Here are some rows, each followed by its group. Rows of different groups can look alike.
[ 2.05  0.46 -1.17 -0.81  2.20  2.36 -0.80  1.03 -0.17  1.79  0.71 -1.73 -1.86  0.51 -1.28 -1.95  1.36  0.49  1.03 -0.26 -1.58  0.43  0.67  0.68  1.30 -0.54  1.37  0.50 -0.09  0.85  2.42  1.48] raft
[-0.60  0.24 -0.02  0.32 -0.62 -0.35  0.56  0.01 -0.61  0.39  0.34  1.48  0.45 -0.19  0.32  1.03 -0.67  0.38 -0.60 -0.88  0.12  0.00 -0.15 -0.49  0.14  1.06  0.24 -1.52  0.17  0.17 -0.06 -0.84] lake
[ 0.23  0.93 -0.46 -0.21 -0.30 -0.46  0.48 -0.83 -0.74 -1.02  0.55  0.51 -0.18  0.58  0.39  0.37  0.21 -0.33 -0.49  0.40 -0.02 -0.33 -0.35  0.60 -0.15  0.00 -0.21  0.78  0.65  0.42 -1.03  0.38] fern
[-0.13 -2.06  0.71  0.48 -1.51 -0.94  0.48  0.18  0.91 -0.05 -1.80  0.32  0.12 -1.69  0.28  0.34  0.74 -1.14  0.75  1.31  1.66  0.98 -1.39 -1.14 -0.33 -0.76 -1.77  0.75 -0.40 -1.76  0.05 -1.07] salt
[-0.09 -1.88  1.49  0.84 -0.79 -0.62  0.34  0.09  0.79 -0.02 -2.16 -0.36  0.76 -1.19 -0.54 -0.06  0.27 -0.53  0.81  2.41  0.97  0.49 -0.76 -1.29 -0.46 -1.67 -2.19  0.52 -1.18 -1.78  0.15 -1.28] salt
[ 1.00  0.11 -0.66 -0.30  1.11  1.59 -0.10  0.11 -0.13  0.11  0.47 -1.72 -1.39  1.64 -0.76 -1.38  2.08 -0.18  0.64  1.17 -1.69 -0.51  0.53  0.96  0.53 -0.84  1.16  1.91 -0.45  0.22  0.74  1.32] goat
[-1.03 -0.32  0.11  1.30 -2.22 -1.58  0.67 -0.07  0.08  0.03 -0.82  1.77  1.25 -0.50  1.56  1.52 -1.32  0.27 -0.78 -0.37  1.57 -0.47 -0.78 -1.33 -0.56  0.78 -1.12 -1.77  0.06  0.40 -0.94 -1.52] lake
[ 0.32  0.45 -0.15  0.19 -0.21  0.00  0.73  0.59  0.27 -0.77 -0.87 -0.30  2.03 -0.62  0.30  0.06 -1.05 -0.66  1.50  0.35  0.36  0.94 -0.43 -0.07 -0.50  0.18  0.10 -0.06 -0.07  0.31  0.06  0.04] goat
[-0.92  0.43 -0.04  0.21 -0.18 -0.70  0.12 -1.03 -1.23 -0.10  0.57  1.29  0.50  0.33  0.15  1.54 -0.17  0.62 -1.83 -0.96 -0.17 -1.61  0.60 -0.15 -0.14  0.74  0.49 -0.86  0.64  0.02 -1.08 -0.96] quill
[ 0.97  1.08 -0.77 -0.76  1.01  1.30 -0.81  0.19 -0.33  1.27  0.94 -0.91 -1.55  0.90 -0.66 -1.52  1.12 -0.61 -0.10  0.24 -1.46  0.68  0.01  0.93  0.93  0.22  1.31  0.74  0.27  0.80  0.80  1.00] raft
[ 0.71  0.42 -1.40 -0.23 -0.25  0.19 -0.47  0.50  0.33  1.50  0.07 -0.40 -0.86 -0.42  0.07 -0.48  0.53 -0.02  0.56  0.02 -0.01  0.58 -0.76 -0.63  0.53 -0.30  0.21 -0.06  0.12  0.06 -0.18  0.23] salt
[-0.06  0.16  0.32  0.48  0.33  0.49 -0.68  0.86  0.29 -0.20 -0.84 -0.25  0.60 -0.82 -0.48 -0.48 -1.02  0.13  1.02  0.13  0.08  1.33  0.13 -0.69  0.03 -0.18  0.13 -0.27 -0.13  0.56  0.92  0.24] goat
[ 1.05 -1.06 -0.13  0.60 -1.44 -0.61  0.62  1.50  0.78  1.07 -1.12  0.01  0.56 -1.83  0.01  0.35 -0.80 -0.51  0.72  0.33  1.53  1.83 -1.16 -1.59 -0.34  0.23 -0.84 -0.57 -0.28 -0.57 -0.02 -0.60] salt
[ 1.08  0.61  0.44 -0.42  1.44  1.78 -0.64  0.09 -0.68  0.42 -0.06 -1.49 -1.66  1.79 -0.93 -1.76  2.48  0.51  0.46  1.38 -2.39 -0.71  1.22  1.28  0.97 -0.76  1.13  1.43 -0.51  0.52  1.11  1.52] goat
[-1.07 -1.84  0.91  0.63  0.05 -0.87 -0.11 -1.11 -0.56 -0.42  1.08  1.17  0.90 -0.31 -0.56  1.30  0.26  1.20 -1.68 -1.47  0.12 -1.76  0.79 -0.58  0.37 -0.22 -0.15 -1.60  0.19 -0.60 -0.99 -1.32] quill
[ 0.23  1.16 -1.25 -0.70 -0.26 -0.53  0.00  0.14 -0.42  0.05  0.36  0.10 -0.62  0.13  0.47  0.10  0.35 -0.17 -0.18  0.70 -0.14  0.05 -0.30  1.24  0.38  0.65  0.34  0.43  0.53  0.58 -0.20  0.47] fern
[ 1.24 -0.01  0.52 -0.44  2.08  1.82 -1.12  0.12 -0.57  0.68  1.05 -1.34 -1.61  1.99 -0.95 -1.72  2.33  0.47  0.29  0.27 -2.14 -0.86  1.39  1.08  1.54 -0.95  1.31  1.03 -1.05  0.32  2.10  1.23] goat
[-0.28 -0.90  1.42  0.91  0.30  0.25 -0.41 -0.01  0.47 -1.17 -0.55  1.12  1.90 -0.03 -0.12  1.01 -1.30  0.12 -0.84  0.27  0.63 -0.20  0.66 -1.49  0.42 -0.37 -0.48 -1.57  0.06  0.64  0.33 -1.77] brick
[ 0.39  0.55  0.02 -0.09 -0.65 -0.19  0.72  0.07 -0.17 -0.61 -0.28  0.25 -0.12  0.68  0.62 -0.19 -0.53  0.09  0.24  0.26 -0.27 -1.19 -0.02  0.49 -0.35  0.12  0.08  0.53  0.19 -0.04 -0.24 -0.05] goat
[-0.70 -0.30  0.03  0.42 -1.19 -0.60 -0.43 -0.10 -0.05  0.19  0.15  1.18  0.36 -0.17  0.16  0.91  0.38  0.15 -0.97 -0.35  1.28 -0.27 -0.60 -0.57  0.15  0.47 -0.81 -0.68 -0.04 -0.52 -0.46 -1.05] lake
[ 0.18  2.40 -0.94 -2.12  0.40 -0.16 -0.96 -1.24 -1.30 -1.30  2.25  0.97 -0.66  2.00  1.54  0.70  0.50 -0.86 -1.89  0.30  0.07 -0.69 -0.68  1.81  1.27  1.30  1.80  0.12  1.59  2.04 -0.49  0.62] fern
[ 0.78  0.48 -0.58 -0.70  0.51  0.94 -0.09  0.69  0.25  0.45  0.26 -1.46 -1.36  0.62 -0.17 -1.43  1.01 -0.69  0.83  0.75 -1.04  0.51  0.01  0.89  0.11 -0.54  0.60  1.10 -0.02 -0.06  0.59  1.22] salt
[ 0.08  1.22 -0.25  0.88 -0.09 -0.57  0.87 -0.69 -0.14 -1.10 -0.18  1.07  0.54  0.21  1.07  0.42 -0.78 -0.90 -0.18  0.24  0.18  0.51 -0.08  0.73 -0.94  0.47  0.12  0.61  0.70  0.83 -0.52  0.47] goat
[ 1.61  0.54 -0.64 -0.56  1.75  2.41 -0.90  0.94  0.22  1.56  1.04 -2.11 -1.89  1.59 -1.58 -2.31  2.17  0.95  0.99  0.40 -2.14 -0.11  0.83  1.30  1.48 -0.29  1.57  1.11 -0.38  0.56  1.64  1.63] raft
[-0.20 -1.99  1.38  1.28 -0.78 -0.94  1.03  0.92  1.01 -0.43 -2.14 -0.01  1.13 -1.22 -0.59 -0.05  0.12 -0.61  1.18  1.39  0.76  0.89 -0.38 -1.16 -0.89 -1.36 -2.09  0.26 -1.53 -2.14 -0.22 -0.99] salt
[ 0.11  1.05  0.33 -1.10 -0.14  0.02  0.39 -0.26 -0.09 -0.66  0.30 -0.17 -0.46  1.48  0.84 -0.37  0.31 -0.46 -0.44  0.58 -0.61 -1.39 -0.12  1.44 -0.62 -0.25  0.27  1.07  0.60  0.52 -0.73  0.70] fern
[ 1.04 -1.43  0.31  0.11 -0.71  0.47  0.42  0.35  0.50  0.09 -1.09 -1.00 -0.74  0.08 -0.38 -1.38  1.77 -0.85  1.39  1.91 -0.30  1.03 -0.81  0.04 -0.02 -0.86 -1.11  1.65 -1.46 -1.48  0.06  0.22] salt
[-1.22 -1.08  1.56  0.68  0.09 -0.72 -0.47 -0.30 -0.03 -0.69 -0.78  1.16  1.72 -0.44 -0.39  1.07 -0.79  0.31 -1.08 -0.58  1.24 -0.44  1.11 -1.40  0.41  0.15 -0.18 -1.89  0.04  0.29 -0.14 -1.50] brick
[-0.15 -0.26  0.74  0.15  0.61 -0.12 -0.41  0.24  0.28 -0.49 -0.66 -0.01  1.12 -0.71 -0.39  0.30 -1.08 -0.03  0.61  0.15  0.36  0.21  0.39 -1.06  0.03 -0.01 -0.67 -0.77  0.08  0.45  0.33 -0.69] brick
[-0.30 -0.34  0.24  0.09  0.79  0.31 -0.42 -0.92 -0.44 -0.66  0.38 -0.08 -0.07  0.88 -0.44 -0.35  0.51  0.31 -0.49  0.07 -0.63 -1.20  0.68  0.63 -0.30 -0.59 -0.22  0.78  0.26 -0.33 -0.25  0.18] quill
[ 1.84  0.16 -0.02 -0.42  1.03  1.31  0.07  0.35 -0.15 -0.04  0.56 -1.49 -1.39  1.11 -0.12 -1.47  1.43 -0.21  0.87  1.04 -1.45 -0.46  0.35  1.41  0.38 -0.63  0.42  1.84 -0.36  0.03  0.57  1.46] goat
[-1.24 -0.54  1.30 -0.38  0.05 -0.69  0.41 -0.75 -0.26 -1.02 -0.32  0.51  0.78 -0.28  0.52  0.85 -0.30 -0.15 -0.53 -0.53  0.23 -0.93  0.45 -0.05 -0.62 -0.52 -0.88 -0.40 -0.13 -1.10 -0.81 -0.91] quill
[-0.24 -0.10 -0.92  0.29 -0.89 -0.55  0.02  0.60  0.63  1.03 -0.33  0.46 -0.01 -0.71  0.47  0.55 -0.33 -0.19  0.15 -0.37  1.23  1.35 -1.10 -0.85 -0.06  0.65 -0.19 -0.56 -0.14  0.02 -0.32 -0.17] salt
[-1.02  0.53 -0.58 -0.39 -0.15 -0.66 -0.15 -1.20 -0.72 -0.61  0.90  1.08  0.03  0.70  0.36  1.13  0.03  0.54 -1.62 -0.64  0.16 -1.53  0.52  0.40  1.06  0.28  0.21 -0.71  0.49 -0.18 -2.10 -0.32] quill
[ 0.31 -0.02  0.60  0.01  1.44  0.11 -1.07  0.12  0.74 -0.35  0.01 -0.19  0.26  0.43 -0.23  0.21 -0.36 -0.12 -0.06  0.13  0.16  0.65  0.25 -0.16  0.59 -0.20  0.20 -0.72  0.13  0.94  0.75 -0.10] brick
[-1.60 -1.16  1.03  0.45 -0.86 -0.83  0.38 -1.06  0.16 -0.43 -0.56  0.25  1.01 -0.42 -0.21  0.64 -0.13  0.53 -0.83 -0.22  0.47 -1.17  0.41 -0.66 -0.33 -0.83 -1.16 -0.64  0.00 -0.94 -1.18 -1.14] quill
[-0.44  1.48 -1.18 -0.62 -0.91 -0.56 -0.70 -0.97 -0.71 -0.08  1.51  1.67 -0.13  0.85  0.87  1.27 -0.23  0.48 -1.65 -0.32  0.40 -0.54 -0.01  0.08  0.90  1.52  1.18 -0.83  1.28  1.21 -0.52  0.05] fern
[ 0.93  0.00 -0.92  0.16  0.76  1.39 -0.77  1.19  0.54  1.64  0.15 -0.66 -0.62 -1.09 -0.49 -0.81 -0.42 -0.07  0.84 -1.46  0.01  1.70 -0.33 -0.51  0.88  0.85  0.86 -1.03  0.29  0.92  1.90  0.42] raft
[-1.92  0.27 -0.55 -1.11 -0.41 -0.94  0.01 -1.02 -0.43 -1.17  0.65  1.10  0.23  0.26  0.96  1.28  0.00  0.13 -1.27 -0.66  0.39 -1.53  0.14  0.63 -0.29  0.12  0.05 -0.18  0.65  0.01 -1.20 -0.28] quill
[ 1.79  0.77 -0.73 -0.93  2.32  2.66 -1.25  0.70 -0.13  1.53  1.03 -1.49 -1.92  1.28 -1.39 -2.12  1.69  0.24  0.17  0.52 -2.21 -0.08  1.26  0.77  1.64 -0.34  2.00  0.86 -0.52  0.96  1.96  1.66] raft
[ 0.51 -0.44  1.10  0.66  0.33 -0.14 -0.35  1.05  0.16 -0.64 -0.94  0.11  1.53 -1.15 -0.37  0.41 -1.36 -0.25  0.01  0.22  0.16  0.61  0.34 -1.04  0.04  0.09  0.13 -0.51  1.59  0.48  0.57 -1.04] brick
[ 0.55  0.88 -1.08 -0.81 -0.65 -0.42  0.82 -0.18 -0.16 -0.56 -0.24 -0.35 -0.74  0.25  0.62 -0.05  0.08 -0.86  0.28  0.43  0.39  0.03 -0.84  1.09 -0.64  0.34  0.24  1.00  0.45  0.15 -0.54  0.64] fern
[ 0.35  0.07 -0.32 -0.69  0.11 -0.01  0.34  0.10 -0.07 -0.57  0.08 -0.46 -0.84  1.13  0.40 -0.17  0.68 -0.38  0.36  0.71 -0.51 -0.52 -0.06  1.30 -0.70 -0.27  0.31  1.26  0.07  0.14 -0.37  0.93] goat
[-0.28  1.54 -1.08 -1.02 -0.66 -0.77  0.61 -0.27 -0.39 -1.58  0.23  1.20  0.30  0.40  1.74  1.46 -0.88 -0.84 -1.03 -0.29  0.82  0.33 -0.91  0.99 -1.09  1.05  0.13  0.20  1.47  1.40 -1.23  0.30] fern
[-0.31  0.14  0.23  0.93 -0.49 -1.08  0.23 -0.19 -0.14 -0.20  0.31  1.50  1.14 -0.37  0.89  1.63 -0.86  0.60 -1.03 -0.24  0.69 -0.40  0.25 -1.18  0.18  0.60  0.17 -1.78  0.06  0.32 -0.49 -1.33] lake
[-1.55 -0.40  0.66  0.52  0.09 -0.80 -0.37 -1.10 -1.30  0.56  1.41  1.11  0.52  0.66 -0.61  1.18  0.78  1.87 -1.73 -1.67 -0.14 -2.40  1.29 -0.81  0.70  0.20 -0.36 -1.77 -0.09 -0.93 -1.55 -1.40] quill
[ 0.29  0.53  0.03 -0.27 -0.89 -0.36  0.78 -0.40  0.23 -0.17 -0.53  0.45  0.84 -0.87  0.97  0.69 -1.59 -0.90  0.07 -0.24  0.87  1.15 -0.83  0.11 -1.11  0.64 -0.54 -0.27  0.94  0.45 -0.52  0.03] goat
[ 0.18 -0.11 -0.58 -0.63  1.42  0.95 -0.58 -0.83  0.00 -0.61  0.62 -0.70 -1.00  0.96 -0.46 -0.77  1.81  0.25  0.16  0.20 -1.31 -0.91  0.73  1.03  0.21 -0.88 -0.36  1.33 -0.73 -0.88  0.38  0.37] quill
[-2.00 -1.34  0.90  0.65  0.04 -0.86 -0.77 -0.80 -0.66  0.11  1.13  1.61  0.93 -0.30 -0.34  1.56 -0.46  2.12 -1.57 -1.53  0.91 -1.66  1.13 -1.33 -0.13  0.56 -0.54 -2.00  0.16 -0.84 -1.24 -1.90] quill
[-0.18  0.00 -0.85  0.21 -1.03 -0.58  0.02 -0.17  0.25  0.21 -0.48  0.46  0.21 -0.76  0.61  0.14 -0.72 -0.39  0.09  0.72  0.86  0.48 -0.68 -0.30 -0.48  0.02 -0.63 -0.01  0.16 -0.03 -0.72 -0.09] salt
[-1.37  0.29 -0.45 -0.71 -1.16 -1.28 -0.25 -0.89 -1.01 -0.60  0.76  1.88  0.44  0.14  0.32  1.44 -0.35  0.38 -1.79 -0.58  0.99 -1.20  0.01  1.20 -0.21  0.92  0.77 -0.78  1.16  0.17 -1.88 -0.94] quill
[-0.61 -1.63  1.07  1.23 -1.84 -1.40  0.47  0.54  0.94  0.44 -1.62  0.97  1.39 -1.96  0.54  1.05 -1.25  0.33  0.32  0.01  1.94  0.40 -0.87 -2.07 -0.35 -0.08 -1.07 -1.36 -0.95 -0.88  0.09 -1.73] salt
[-0.05 -1.86  0.72  1.01 -0.78 -0.39  0.43  0.08  1.49 -1.06 -2.00 -0.40  1.28 -1.12  0.20  0.16 -0.84 -0.42  1.15  0.81  0.38  0.07  0.04 -0.94 -1.25 -1.25 -1.08  0.34 -1.33 -1.36  0.05 -0.56] goat
[-1.18 -0.38  1.01 -0.20  0.77  0.01 -0.60 -1.33 -0.13  0.07  0.21 -0.05  0.15  0.50 -1.18  0.37  0.50  1.03 -1.09 -0.56 -0.30 -1.66  0.89  0.37  0.41 -0.60 -0.13  0.05 -0.36 -1.35 -0.36 -0.41] quill
[ 0.06 -0.08 -0.57  0.05 -0.88 -0.36  0.09 -0.21  0.75  0.78 -0.38  0.12 -0.22 -0.71  0.23  0.06 -0.27 -0.65  0.29  0.11  0.46  0.56 -1.41 -0.57  0.24  0.56 -0.32  0.05  0.05 -0.39  0.11  0.02] salt
[ 0.72 -1.07  0.78  0.73 -0.41 -0.26  1.03  0.32  0.48 -0.62 -1.74 -1.00  0.72 -0.65  0.38 -0.62 -0.37 -0.54  1.49  1.46 -0.04  0.63  0.45  0.40 -1.39 -1.09 -1.24  1.02 -0.69 -1.22  0.51  0.01] goat
[-0.42 -0.93  0.43  0.46 -1.53 -0.97  0.67  0.08  0.15  0.38 -0.69  0.75  0.04 -0.72  0.46  0.71  0.86  0.33  0.12  0.70  0.86  0.02 -0.80 -0.68  0.06 -0.27 -1.08 -0.17 -0.35 -1.90 -0.56 -0.98] salt
[ 0.92  2.30 -1.12 -1.52  0.64  0.20 -1.14 -0.90 -1.46 -0.53  1.52  0.34 -1.01  1.82  0.67 -0.01  0.38 -0.69 -0.78  0.42 -0.46 -0.01  0.06  1.86  0.51  0.94  1.78  0.17  1.74  2.20  0.05  1.34] fern
[ 1.66  0.10 -0.56 -0.60  2.30  2.36 -1.23  0.66 -0.37  1.32  1.28 -1.99 -2.30  1.36 -1.29 -2.05  1.72  0.11  1.19  0.11 -2.03 -0.53  1.31  0.79  1.72 -0.51  1.50  0.99 -0.86  0.97  0.96  1.85] raft
[-0.57 -1.59  1.66  0.69 -1.33 -0.86  0.28 -0.21  0.27  0.56 -0.99  0.67  0.80 -0.77 -0.01 -0.02  0.46  0.46 -0.04  0.87  0.94 -0.09 -0.03 -1.28  0.27 -0.31 -1.31 -0.34 -0.53 -1.48 -0.07 -1.91] salt
[ 1.41  1.56 -2.71 -0.18  1.32  1.68 -1.86  1.46  0.07  2.80  1.32 -0.86 -0.78 -1.25 -1.24 -1.08 -1.32  0.77  0.90 -2.36 -0.02  2.03 -0.71 -1.00  1.61  1.55  1.84 -1.37  1.47  2.22  1.92  1.32] raft
[-1.27 -0.18 -0.03 -0.05 -0.57 -0.73  0.11 -0.92 -0.60 -0.88  0.79  0.81  0.48  0.58  0.16  1.32 -0.46  0.44 -1.59 -0.54  0.67 -1.40  0.75 -0.10 -0.19  0.55  0.25 -0.87  0.47 -0.30 -1.35 -1.03] quill
[ 0.85  1.23 -0.41 -1.23 -0.16  0.02 -0.07 -0.40 -1.13 -0.18  0.88  0.81 -0.63  1.58  0.70  0.34  0.64 -0.18 -0.83  0.77 -0.44 -0.64  0.30  1.08  0.34  0.71  1.47  0.19  0.41  0.72  0.30  0.42] fern
[ 0.76  0.68 -0.36 -0.77  0.40  0.74  0.29  0.07 -0.33 -0.63  0.24 -0.65 -0.93  1.33  0.57 -0.97  1.41 -0.35  0.48  0.61 -1.00 -0.70  0.26  0.56  0.16 -0.15  0.41  1.80 -0.43 -0.02  0.20  1.13] goat
[ 0.87  0.07  0.15 -0.34  1.43  1.13  0.31 -0.03 -0.56 -0.24  0.19 -1.28 -0.90  1.10 -0.41 -1.22  1.37  0.47  0.56  0.75 -2.24 -0.89  0.77  0.95  0.24 -0.54  0.64  0.64 -0.54  0.30  0.48  1.09] goat
[ 0.86 -1.63  1.26  0.68 -0.35  0.15  0.49  0.27  0.45 -0.19 -0.98 -0.81 -0.18  0.01 -0.61 -0.71  1.35 -0.14  1.44  1.76 -0.39  0.39 -0.28 -1.08  0.46 -1.20 -0.79  1.30 -1.45 -1.17  1.03 -0.72] salt
[-1.98 -1.12  1.08  1.06 -0.86 -1.23 -0.38 -0.19 -0.29  0.19  0.07  1.42  1.26 -0.45 -0.46  1.50 -0.53  0.85 -1.76 -1.30  0.90 -1.51  0.80 -1.15  0.62 -0.03 -0.44 -1.72 -0.38 -0.93 -1.19 -2.24] quill
[ 0.10  0.86 -0.74 -0.11 -1.05 -0.61  0.39 -0.24  0.04 -0.15  0.17  1.06 -0.08 -0.07  0.79  0.46  0.01 -0.79 -0.24 -0.20  0.31  0.64 -1.20  0.52 -0.27  0.67  0.31  0.01  0.51  0.48 -0.55  0.05] fern
Which 5 groups are nearest to each row below, nearest first, going by the distance to the centre of the group?
[ 0.07  0.64 -0.45 -0.11 -0.99 -0.72  0.31  0.05  0.36 -0.61 -0.34  1.09  0.78 -0.61  0.66  0.67 -1.71 -0.74 -0.58  0.01  1.23  0.89 -1.43  0.34 -0.74  0.75 -0.01 -0.27  0.96  0.79 -0.49 -0.33] >> lake fern brick salt quill
[ 1.17  0.82 -0.29 -1.01  1.65  1.34 -0.35  0.30 -0.37  0.30  1.10 -1.54 -1.71  1.93 -1.04 -1.54  2.01  0.11  0.83  1.13 -2.15 -0.05  1.49  1.63  1.12 -0.72  1.03  1.82 -0.79 -0.07  0.64  1.37] >> raft goat fern salt quill
[ 1.19  0.89 -2.73 -0.02  1.65  2.24 -1.37  1.94  0.51  3.04  1.10 -1.37 -1.09 -1.36 -1.29 -1.27 -1.05  0.43  1.19 -2.52 -0.89  2.01 -0.39 -0.99  0.96  1.24  1.42 -1.57  0.78  1.76  2.88  1.15] >> raft goat brick fern salt
[ 0.86 -1.01  0.57  0.36 -0.28  0.54  1.22  0.45  0.60 -0.49 -1.39 -1.71 -0.30 -0.13  0.72 -1.27  0.30 -0.43  1.58  1.38 -0.81  0.76 -0.25  0.84 -1.26 -0.97 -0.64  1.86 -1.09 -0.80  0.20  0.88] >> goat salt brick fern raft
[ 0.37 -0.76  0.13  0.69 -0.58 -0.12  1.00  0.17  0.92 -0.46 -1.80 -1.13  0.35 -0.37  0.08 -0.56 -0.14 -0.99  2.07  1.31  0.18  0.38 -0.48  0.34 -1.36 -0.97 -1.14  1.38 -0.28 -1.03 -0.10  0.80] >> salt goat brick fern lake
[ 0.16  1.90 -0.84 -1.41  0.08 -0.15 -0.34 -1.16 -1.03 -1.80  0.99  1.01 -0.46  1.67  0.58  0.38  0.05 -0.81 -1.04 -0.15 -0.68 -0.22 -1.01  1.81  0.12  0.53  1.99  0.26  1.31  1.65 -0.66  1.09] >> fern goat quill lake brick
[ 0.54  0.28  0.24  0.24  1.00  0.60 -0.64  0.52  0.30  0.58  0.09 -0.36  0.64 -0.32 -0.37 -0.37 -0.86 -0.24  0.36  0.15  0.05  0.75  0.31 -0.44 -0.18  0.06  0.40 -0.67 -0.01  0.99  1.17 -0.02] >> brick goat salt fern lake
[ 0.07 -0.46  0.45  1.00 -1.66 -0.86  2.25  0.03  0.48 -0.95 -2.16 -0.29  0.91 -1.33  0.98 -0.02 -1.50 -0.45  1.68  0.85  3.68  0.82 -0.60 -0.81 -2.50 -0.25 -1.70  0.42 -0.96 -1.21 -0.44 -0.11] >> salt lake brick goat quill
[ 0.98  1.21 -0.25 -0.55  0.53  0.76  0.27  0.00 -0.17 -0.34  0.35 -0.89 -0.48  0.86 -0.23 -1.17  0.55 -0.43  0.75  0.65 -0.87 -0.22 -0.26  1.32 -0.26 -0.72  0.42  1.49 -0.34  0.66  0.26  1.05] >> goat fern raft salt brick
Which 4 groups are nearest to each row below, nearest first, going by the distance to the centre of the group?
[ 0.95 -0.20  0.10 -0.17  0.19  0.41  0.18  0.44  0.57  0.71 -0.62 -1.58 -1.02  0.20 -0.50 -1.40  0.94 -0.49  2.33  1.05 -0.66  0.47 -0.39  0.21 -0.18 -0.86 -0.59  1.77 -1.24 -0.91  0.67  0.99] >> goat salt raft fern
[ 0.74  1.68 -1.29 -1.26  0.33  0.00 -0.48 -0.52 -0.73 -0.51  1.16  0.14 -0.92  1.10  0.50 -0.04 -0.05 -0.61 -0.26  0.13 -0.52  0.30  0.09  1.33  0.84  1.00  1.40 -0.02  1.26  1.78  0.24  0.88] >> fern goat raft quill
[-1.19  0.38  0.96  0.36 -0.29 -0.72  0.96 -0.30 -0.39 -0.47  0.33  0.77  0.73  0.60  0.61  0.99 -0.44  0.26 -0.69 -0.60  0.34 -0.85  0.69  0.42 -1.19  0.13 -0.55 -0.17 -0.05 -0.43 -1.41 -0.28] >> quill lake brick fern
[-0.69 -1.47  1.23  0.29 -0.18 -0.06  0.20 -0.08  0.56 -0.54 -1.36 -0.69  0.39 -0.13 -0.12  0.00  0.48 -0.19  0.50  0.92  0.26 -0.13 -0.26 -0.16 -0.92 -1.21 -1.80  0.98 -2.29 -2.21 -0.54 -0.65] >> salt goat brick quill
[-1.56 -0.74  0.64  0.77  0.46 -0.88 -0.93 -0.94 -0.98  0.23  1.44  1.31  0.72  0.08 -0.68  1.20 -0.04  2.17 -2.08 -1.94  0.28 -1.75  1.14 -0.47  0.68  0.50 -0.60 -1.54  0.03 -0.65 -0.92 -1.84] >> quill lake brick fern
[-0.64  1.77 -0.72 -1.29 -0.30 -0.63  0.45 -0.10 -0.57 -1.55  0.69  1.01  0.47  0.93  1.13  0.94 -0.77 -0.01 -1.30 -0.08 -0.51 -0.17 -0.63  0.72 -0.60  0.96  0.85 -0.08  1.39  1.33 -1.22  0.64] >> fern quill lake goat
[ 0.72  0.34 -0.26 -1.31  0.99  0.79  0.13 -0.12 -0.14 -0.44  0.59 -1.06 -0.85  1.26 -0.38 -1.05  1.33  0.01  0.56  1.37 -1.06 -0.54  0.67  1.23  0.13 -0.44  0.71  0.94 -0.37  0.16  0.18  1.22] >> goat fern raft salt
Which 4 groups are nearest to each row below, nearest first, going by the distance to the group's nearest row?
[-0.93  0.46  0.09 -0.19  0.06 -0.68  0.02 -1.08 -0.69 -0.63  1.25  0.85  0.39  0.54  0.40  0.72 -0.36  0.46 -1.13 -0.40  0.31 -1.49  0.16  0.92 -0.26  0.29  0.34 -0.42  0.61 -0.21 -1.26 -0.09] >> quill fern goat lake
[-0.56 -1.50  2.08  1.13  0.48 -0.16 -0.66  0.18 -0.17 -0.70 -0.17  1.17  1.46 -0.31 -0.34  0.90 -0.58  0.81 -0.49  0.58  0.80 -0.45  1.23 -1.50  0.65 -0.10 -0.23 -1.95 -0.53 -0.46  0.47 -1.72] >> brick lake quill salt
[-1.67 -0.31 -0.32 -0.31  0.28 -1.23  0.04 -1.09 -0.96 -0.39  1.11  0.76  0.35  0.54  0.33  0.89 -0.33  0.47 -1.64 -1.36  0.46 -1.34  0.12  0.41 -0.22  0.53  0.67 -0.56  1.09 -0.24 -1.33 -0.18] >> quill lake fern goat
